In the rows, 128 means zero.
One turn moves each row of this set onto another row. After a few examples, where does it send each row asked below?
z695: [116 123 123 120 124  88 113 115 146 123 139 113 128 138 146 130 163 121
 125]
z365: [130 108 109 145 123 140 160 147 116 120 111  89 158 127 115 125 151 117
 116]
z340: [131 115 116 160 150 130 152  96 110 116 114 113 146 129 127 139 145 100
 115]
z877: [118 122 119 121 128  95 118 123 147 120 145 116 127 144 160 147 156 123
 131]
z803: [130 113 115 126 125 131 143 103  98 129  84 124 135 148 127 135 108 145
  96]
z385: [150 109 116 104 154 111 128 103  94 147 118 118 116 110 153 141 157 123
 138]
z888: [121 147 103 100 152 150 134 138 116 123  98  89 121 161 113 138 145 130
 116]
z12: [131 106 115 145 116 139 151 152 124 121 108  98 159 128 111 126 145 112
 112]
z919: [113 120 124 115 127  95 111 121 148 115 143 114 131 139 148 140 163 112
 127]
z580: [139 114 119 145 164 140 153  98  98 115 115 118 136 123 128 126 142 102
 125]
z266: [114 146  99  96 148 154 141 136 121 125  98  95 127 161 128 144 149 123
 118]
z910: [125 101 145 120 130 111 110 146  90 126 133 124 147 133 130 153 142 153
 152]
z754: [132 111 117 139 119 146 153 153 120 117 107  96 160 126 110 123 140 117
 117]
z281: [117 102 143 117 127 102 117 132  85 111 134 128 141 132 129 149 139 153
 148]
z53: [131 114 111 127 120 133 147 103  97 134  88 121 133 149 126 130 111 135
  93]
z501: [129 120 105 133 128 129 137 108 100 120  90 133 135 151 123 128 108 144
  93]
z76: [129 140 106 123 119 109 126 147 110 106  98 120 116 153 143 160 116 141
 102]
z797: [120 116 125 118 131  90 112 120 148 113 138 116 134 132 151 139 165 116
 127]
z931: [117 104 143 115 130 108 111 130  85 110 137 114 151 134 128 155 140 154
 145]
z640: [130 138 153 110 156 127 123 140  90 137 126  96 118 143 122 161 133 117
 134]
z765: [135 114 117 128 123 123 140 110 102 130  83 121 141 154 135 131 109 138
  89]
z866: [137  88  92 106 121 126 121 118 120 124 122 116 116 103 159 131 135 116
 121]
z459: [138  86  88 121 119 132 119 131 120 125 122 103 123 100 149 148 146 112
 125]
z169: [126  95 122 113 137 151 101 149 120 122  94 103 132 144 106 134 149 152
 139]
z489: [155 115 117  94 150 109 125 105  88 138 116 118 113 120 151 135 166 125
 129]
z668: [102 143 101  95 148 151 135 135 120 129  93  97 130 157 124 139 140 128
 122]
z796: [148 113 115  96 151 108 122 111  84 140 118 116 115 121 149 142 172 125
 133]
z79: [135 101 106 142 125 141 143 144 121 111 110  92 156 129 110 123 140 104
 111]
z149: [125 138 101 131 119 105 126 144 117 114 116 117 106 155 144 155 127 124
  91]
z250: [152 116 109  95 147 110 124 114  82 136 116 120 123 112 154 133 165 122
 135]
z927: [129 101 115 109 136 152 116 142 117 131  87  99 124 147 107 125 158 135
 150]
z736: [112 147  99 100 144 155 135 133 125 126  98  95 132 161 127 146 146 128
 110]
z945: [120 101 141 120 126 108 116 136  83 112 135 126 147 126 124 151 143 156
 144]
z34: [140 125 155 112 156 123 120 146  86 134 132  94 133 123 121 160 138 123
 122]
z278: [114 128 128 134 134 126 121 117 126 126 142 142 131 165 139 124 158 156
 127]
z363: [131 122 128 142 131 125 123 110 128 122 124 150 134 156 146 121 146 161
 128]

z12 moves to z919
z796 moves to z53
Where do these go?
z363 moves to z169
z877 moves to z888
z76 moves to z34
z765 moves to z931

One turn moves each row of this set onto another row. After a few examples, where does it send each row asked below?
z405: [146 119 102 138 115 102 154  98 100 111 139 131 111 128]
z239: [140 124 123 132 121  91 133 114 116 128 158 119 159 133]
z768: [143 123 115 120 134 155 141 137 148 139 123 112 123  96]
z3: [143 110 105 118 125 101 119 105 102 109 133 100 120 122]
z636: [146 133 100 115 150 108 137 142 110 123 104 148 110 112]
z638: [117 100 109 116 109 111 120 123  92 116 128 109 151 141]
z2: [115 111  99 155 128  99 143 142 127 106 134 115 135 146]
z616: [133 109  82 134 114 112 130 129 106 107 118  91 140 121]
z959: [128 147 103 163 134 130 135 141 112 127 119 151 151 131]
z563: [120 131 119 137 109 128 145 131 127 170 136 104 139 151]
z128: [127 127 114 118 127 163 157 126 119 150 114 137 108 137]
z199: [131 133 114 128 123 138 161 131 135 148 141  90 136 145]
z860: [127 132 129 134 142 123 127 147 112 117 123 164 147 113]
z304: [147 121 113 113 131  92 138 104 106 115 152 114 138 122]
z764: [139 130 117 116 137 130 120 137  98 113 112 149 144  96]
z315: [125 116 126 153 119  95 119 123 124 125 149 118 145 147]
z693: [129 103 135 127  94 152 143 118 126 131 135 104 120 120]
z829: [135 105  93 141 135 107 141 133 136 128 116 163 113 117]
z678: [137 119  96 105 145 105 141 139 115 142 111 161 130 124]
z800: [129 129 124 142 137 109 134 151 120 131 113 169 123 129]
z914: [135 120 108 134 105 108 110 111  97 133 131 100 152 140]
z343: [132 118 130 127 103 145 123 121 118 130 131  89 128 100]
z8: [146 107  86 140 108 120 119 131 125 144 106 143 144 102]
z120: [128 129 116 125 114 168 148 129 118 161 113 132 127 135]
z613: [113 115 122 119 132 144 149 131 117 136 114 139  88 129]
z519: [108 100 116 121 126 101 134 126 103 109 137 124 135 154]
z838: [124 116 113 132 138  93 137 112 108 113 141 122 113 156]
z536: [118 120 124 132 100 157 124 138 114 160 108 124 134 123]
z769: [150 128 105 119 118 124 115 137  97 134  94 141 133 100]
z162: [143 143  86 134 142 135 137 125  94 112 106 137 126 111]
z518: [139 121  98 114 127 111 127 143 115 157 110 153 158 122]
z984: [141 139 112 141 123 114 118 155 119 149 107 145 156 119]
z816: [150 139 106 111 136 139 139 127 126 147 120 103 117  92]
z170: [135 124 124 132 137 150 146 144 158 141 131 123 126 107]
z520: [114 117 145 141 130 129 147 130 137 119 148 117 104 124]
z989: [143 124 111 158  92 108 137 108 106 133 141 127 149 133]
z993: [123 102 139 131 106 146 152 120 133 125 141 115 108 129]
z103: [130 143 128 143 141 129 148 145 150 156 139 127 129 121]
z632: [136 131 106 115 129 139 164 124 128 139 136  86 122 138]
z533: [131 123 102 105 129 127 157 114 111 146 126  98  98 136]

z838 moves to z984
z860 moves to z638
z533 moves to z103
Where do these go?
z693 moves to z128
z989 moves to z162

One turn moves each row of this set onto another row. After a few examples, where does it send each row asked below?
z137: [154 113  91  70 121 113 158 118 125 120 128 111 125 169 128  87 134 109
 142 114]
z836: [127 103  75 129 106 103 150 150 127 104 131 128  96 148 120  86 148 122
 111 135]
z841: [127 119 102 116 121 105 156 137 154 126 141 121 118 106 127 109 141 118
 159 144]
z441: [133 122 121 115 115  98 158 105 152 133 121 114 143 118 130 100 138 151
 134 128]
z900: [153 119 122 119 132 118 183 141 112 114 122 110 150 157 132 106 177 136
 100 141]
z462: [128 114 108 129  91 100 134 121 132 134 137 115 118 151 135  91 153 136
 154 145]
z835: [118 104  98 115 113  98 137 141 158 133 120 129 119 128 116 103 168 159
 148 123]
z912: [110 124  96 117 109 124 179 159 137 103 132 121 125 121 120  94 151 147
 109 118]
z885: [142 116 104  57 125 127 169 135 134 124 131 107 133 149 120 100 134 131
 140  96]
z306: [144 135 121 126 126 107 165 140 171 120 164  99 121 196 142  97 155 127
 147 129]
z487: [142 114 104 112 150 132 153 165 183 115 160 115 101 154 142 122 158 119
 128 146]
z517: [139 111 123  93 164 122 141 148 178 125 138 114 129 169 154 113 150 152
 104 134]
z224: [164 107 103 129 127 111 170 144 109 111 130 114 121 165 127 108 177 111
 110 153]
z691: [134 117  94  71 105 125 158 135 123 121 126 112 134 176 124  85 158 136
 146 104]
z330: [123 125 106 113 120 105 160 127 116 108 123 118 138 148 148  77 126 133
  96 138]
z404: [134 107 103 104 131 108 166 140 137 112 135 114 109 116 123 104 110 128
  96 121]
z624: [143 105 122 111 131 125 174 167 120 118 127 111 134 150 118 120 186 155
 103 125]
z979: [155 120 116 128 123 127 147 131 158 119 158 103 109 187 153 105 151 116
 122 160]
z131: [145 121 112 118 140  98 161 143 192 121 144 108 118 189 124 105 167 151
 133 105]
z654: [159 136 116 131 122 131 179 116 181 112 139 103 134 159 137 109 161 135
 107 139]
z97: [141 115 106 122 125 127 150 141 181 118 128 117 125 181 133 105 187 165
 108 125]
z556: [144 121 117 105 162  92 152 144 183 122 148 110 122 189 143 101 147 136
 135 118]
z938: [166  95 111 112 149 111 170 156 121 116 138 111 110 142 120 126 158 109
 105 144]
z173: [145 127  81  78 113 123 181 130 138 110 122 116 136 149 115  90 155 113
 148 108]
z865: [150 136 128 122 132 106 177 128 187 121 151  95 131 179 131 105 152 142
 133 112]
z69: [140 133 110 116 153 104 169 154 185 114 161 107 118 176 139 105 153 116
 149 128]
z748: [145 103  82  71 112 123 159 143 136 118 136 113 106 159 107 100 150 118
 151 101]
z74: [115 100 111 106 108 112 137 152 115 121 139 113 108 158 133  91 131 158
 103 120]
z453: [154  88 128 100 146 116 156 164 112 128 137 106 116 158 126 126 160 142
 100 131]
z960: [122 104 116  97 137  90 123 131 137 141 129 122 126 138 147 100 130 141
 143 139]

z404 moves to z330
z173 moves to z885
z441 moves to z960
Where do these go?
z224 moves to z624
z131 moves to z69
z487 moves to z654

One turn moves each row of this set onto another row. After a few examples, where does it send each row asked below?
z583: [156 101 111 102 105 139 111 152 147  93 130 123 115]
z500: [ 97 102 107 114 110 145 105 102  99 122 138 131  94]
z834: [159 100 111 104 103 146 107 154 148 106 145 142 115]
z601: [136  90 118  79  96 138  85 123 103 121 120 136  94]
z902: [159 141 119 118 136 140 126 151 124 124 136 141 112]
z130: [ 96 106 110 110 111 155 102 105  96 128 144 135 102]
z360: [100 104 114 107 110 147  98  97  95 116 132 124 101]
z903: [106  96 105 125 121 118  78 117 105 138 146 135 127]
z283: [157 121 151 109 118 140 100 140 119 151 136 146 103]
z711: [137 128 131 121 127 143 128 159 126 154 140 138 103]
z779: [ 92  86  97 110 119 146 109 160 119 118 136 130 122]
z407: [126 125 139 125 136 140 120 165 128 132 127 110 128]
z915: [112  88 120  89 114 140  85 140 109 101 115 108 127]
z472: [ 92  96 116 116 116 148  91 106  98 114 140 126 114]
z701: [ 89  99 107 121 116 146 103 108 101 118 140 130 105]
z798: [147 120 154 110 127 129  99 143 122 126 112 106 119]
z389: [137 113 127 133 126 125 125 155 134 143 133 139  91]
z653: [156 112 115  93 105 156 106 158 142 105 142 128 131]
z198: [171 138 132 109 131 139 107 140 119 123 137 146 119]
z751: [152 123 125 133 142 133 110 156 130 112 141 144 130]
z956: [105 126  99 105 122 126 100 117  94 140 128 106 123]
z253: [113 117 101 109 118 114  96 107  97 135 123 109 109]
z116: [126 105 139 138 137 128 109 163 136 128 132 125 124]
z163: [112 121 103 105 117 136  91 115  95 155 150 134 125]
z655: [ 92 106 113 110 115 151 100 105  97 115 134 117 113]
z491: [ 98 101 117 110 111 152  90 100  95 121 142 132 108]
z427: [ 92  96  95 105 120 146 118 159 117 118 131 121 118]
z337: [116  91  94  97 102 142 115 141 113 136 139 152  85]
z238: [159 118 145 112 117 124 109 135 122 142 120 130  88]
z731: [112 105  95 120 116 106  96 109 102 138 129 123 101]
z909: [162  97 112 104 103 139 105 149 147  99 137 135 112]
z569: [163 128 136 118 138 138  98 147 123 112 136 139 135]
z240: [103 127  97 105 120 136 101 120  95 150 142 118 125]
z758: [153 103 110 102 106 154 108 160 146 107 147 137 127]
z552: [172 124 129 120 130 123 108 138 124 113 127 145 106]
z584: [146 109 160 118 127 133  84 145 126 129 126 126 127]
z111: [161 117 112  88 102 157 112 152 139 109 136 126 121]
z495: [135  97 120  72  96 149  85 125 101 127 126 137 101]
z784: [113 102  93  90 102 151 119 143 109 141 137 147  88]
z133: [152 109 105 101 106 142 121 156 146  98 130 120 113]
z291: [ 88 108 107 113 116 154 106 110  98 122 141 126 109]
z395: [161 122 118 131 135 128 117 149 131 118 139 153 109]
z219: [151 135 120 125 142 133 123 155 127 111 128 126 124]
z522: [105  97  97 127 121 110  91 116 108 136 140 130 113]
z151: [113  87 122  89 115 147  79 142 108 107 123 117 135]
z631: [112 108 109 112 117 129  76 113  97 147 150 137 130]
z359: [157 117 105  93 103 150 121 153 141 107 133 123 111]
z129: [162 128 131 120 138 125 107 142 125 104 120 126 122]

z389 moves to z407
z111 moves to z834
z956 moves to z631
Where do these go?
z495 moves to z337
z902 moves to z751
z360 moves to z130

One turn moves each row of this set onto another row. After a few examples, where does it send each row asked below?
z708: [137 136 146 152 131 144 173 152 124 135 134  99 119 132 147 135 114 100
 109 161 150]
z259: [110 144 149 143 150 126 163 155 143 132 144  82 128  98 132 107 104 100
 134 124 156]
z232: [137 140 142 111 145 140  99 127 172 135 122  81 144 108 123 150 143  88
 141 164 117]
z565: [135 138 128 119 154 124 136 169 159 145 136  78 134 119 111 109 127 126
 118 149 172]
z350: [128 144 159 145 143 138 158 151 145 114 147  85 121 139 127 118 114 108
 122 152 162]
z845: [147 114 110 124 149 138 149 168 125 168 129  92 135 116 135 131 137 121
 118 157 168]
z594: [133 123 124 113 138 135 114 127 146 159  99  95 147  88 128 150 146  82
 132 144 109]
z874: [151 145 134 127 142 132 146 167 160 145 127  81 127 132 123 126 123 125
 104 165 163]
z543: [126 144 165 151 142 140 162 148 143 114 145  83 127 130 129 117 111 105
 130 139 168]
z970: [109 141 142 136 154 120 160 157 147 126 145  84 125 108 123 104 108 108
 130 127 153]
z817: [146 138 149 163 128 129 136 113 142 170 132  97 150  83 127 161 146  87
 150 137 123]
z33: [112 124 136 140 155 141 160 155 118 147 154  89 130  98 148 117 117  94
 148 136 166]
z410: [137 140 153 159 134 148 175 148 128 130 139  94 125 125 150 138 110 100
 120 155 152]
z274: [127 112 140 110 145 136  98 122 148 137 109  89 157 108 100 130 159  91
 146 134 137]
z220: [148 142 149 114 145 123 101 122 175 136 135  81 144 101 126 153 145  87
 145 156 124]
z439: [125 111 133 144 138 143 170 151 100 150 132 103 125 119 142 123 127  97
 125 141 163]
z966: [136 155 164 150 133 133 116 117 162 165 146  79 141  89 124 147 144  80
 161 144 140]
z531: [142 130 149 126 124 134 111 119 150 134  91  98 152 116 103 140 149  86
 113 151 121]
z878: [134 130 159 158 131 127 120 110 136 162 139  94 158  91 103 135 157  84
 159 129 150]
z738: [126 117 140 157 137 142 174 147 102 143 135 104 134 112 142 124 121  94
 125 139 162]
z370: [143 150 172 161 117 127 131 110 156 158 117  88 143  99 107 144 145  86
 140 124 137]
z839: [138 111 145 113 143 119 102 116 147 142 119  90 154 100 103 133 161  89
 151 123 145]
z951: [152 133 167 159 126 148 126 108 144 156 137  86 144 113 122 162 158  91
 161 140 149]
z747: [144 114 142 115 135 157 101 121 137 146 112  90 146 123 126 154 162  82
 142 166 138]
z603: [156 125 126 134 135 138 154 163 133 155 116  94 132 133 125 132 133 122
 100 160 167]
z354: [159 115 153 120 129 143 104 115 136 150 121  93 143 122 131 158 165  77
 141 163 148]
z241: [154 134 158 131 121 115 114 113 154 136 102  99 150 113 105 143 149  83
 113 146 127]
z696: [132 125 110 118 156 123 144 172 142 164 132  87 138 100 122 115 129 123
 120 144 163]
z11: [110 122 126 129 159 136 160 159 123 149 152  88 123 100 145 116 119 101
 146 134 159]
z897: [147 122 132 117 133 121 118 121 143 166 108  97 143  83 136 156 149  78
 134 139 117]

z543 moves to z259
z878 moves to z817
z970 moves to z11
Where do these go?
z241 moves to z220
z747 moves to z531
z696 moves to z845

One turn moves each row of this set onto another row. After a few examples, where does it send each row asked below?
z906: [165  91 107 150 165 111 115 108 146  94 126 104 123]
z126: [116 107 102 124 136 125 115 130 107 101 143 106 109]
z248: [183 121 105 126 151 117 142 127 124  82 158 128 130]
z353: [123 124 128 133 170 125 156 107 109 133 141 127 122]
z22: [147  97  82 137 130 136 149 127 137  94 144 127 149]
z911: [149 124 122 102 127 133 153 104 108 128 127 111 119]
z414: [141  97 107 121 145 165 131 126 138 113 153 146 118]
z706: [137  88 112 142 140 122 141 111  99 125 169 134 116]
z387: [160 121 117 151 159 127 159 126 158 112 134  90 103]
z382: [128 112 100 102 138 118 143  82 141  95 138 101 123]
z976: [124 101 114 128 165 130 147 127 127  87 161 135 150]
z172: [166  88 142 136 139 138 152 118 138 118 153  79 134]
z920: [151  84 125  99 131 116 141 115 151 112 148 134 149]
z513: [147 120 152 133 132 108 141 105 116 103 158 108 104]
z107: [141  86 121 110 171 135 134 135 134 121 116 111 100]
z548: [148 106 112 146 140 122 147  79 155 113 120  99 119]
z812: [176  93 123 142 121 132 149 126 145 123 144 116 150]
z642: [120 101 119 126 158 109 156 156 144 110 157 121 125]
z692: [154 102 133 125 176 150 129 133 159 105 148 101 107]
z875: [136 109 105 104 146 118 148  73 142  98 136 103 126]
z515: [127 124 126 106 153 127 116 107 110 120 143  92 130]
z599: [170 139 116 127 127 113 147 103 125 102 143 137 116]
z788: [157 109 103 124 169 104 122 108 127 146 143 110 104]
z982: [179 120 105 127 159 111 148 138 125  85 154 126 133]
z485: [140  84 104 130 148 126 140 119 169 128 172 125 107]
z918: [162  82 142 134 141 144 153 120 133 117 144  79 124]
z206: [137 122 101 145 159 130 115 130 152 133 150  92 125]

z706 moves to z788
z875 moves to z172
Where do these go?
z548 moves to z812
z920 moves to z513
z126 moves to z107
z692 moves to z976
z918 moves to z982
z414 moves to z353
z22 moves to z911

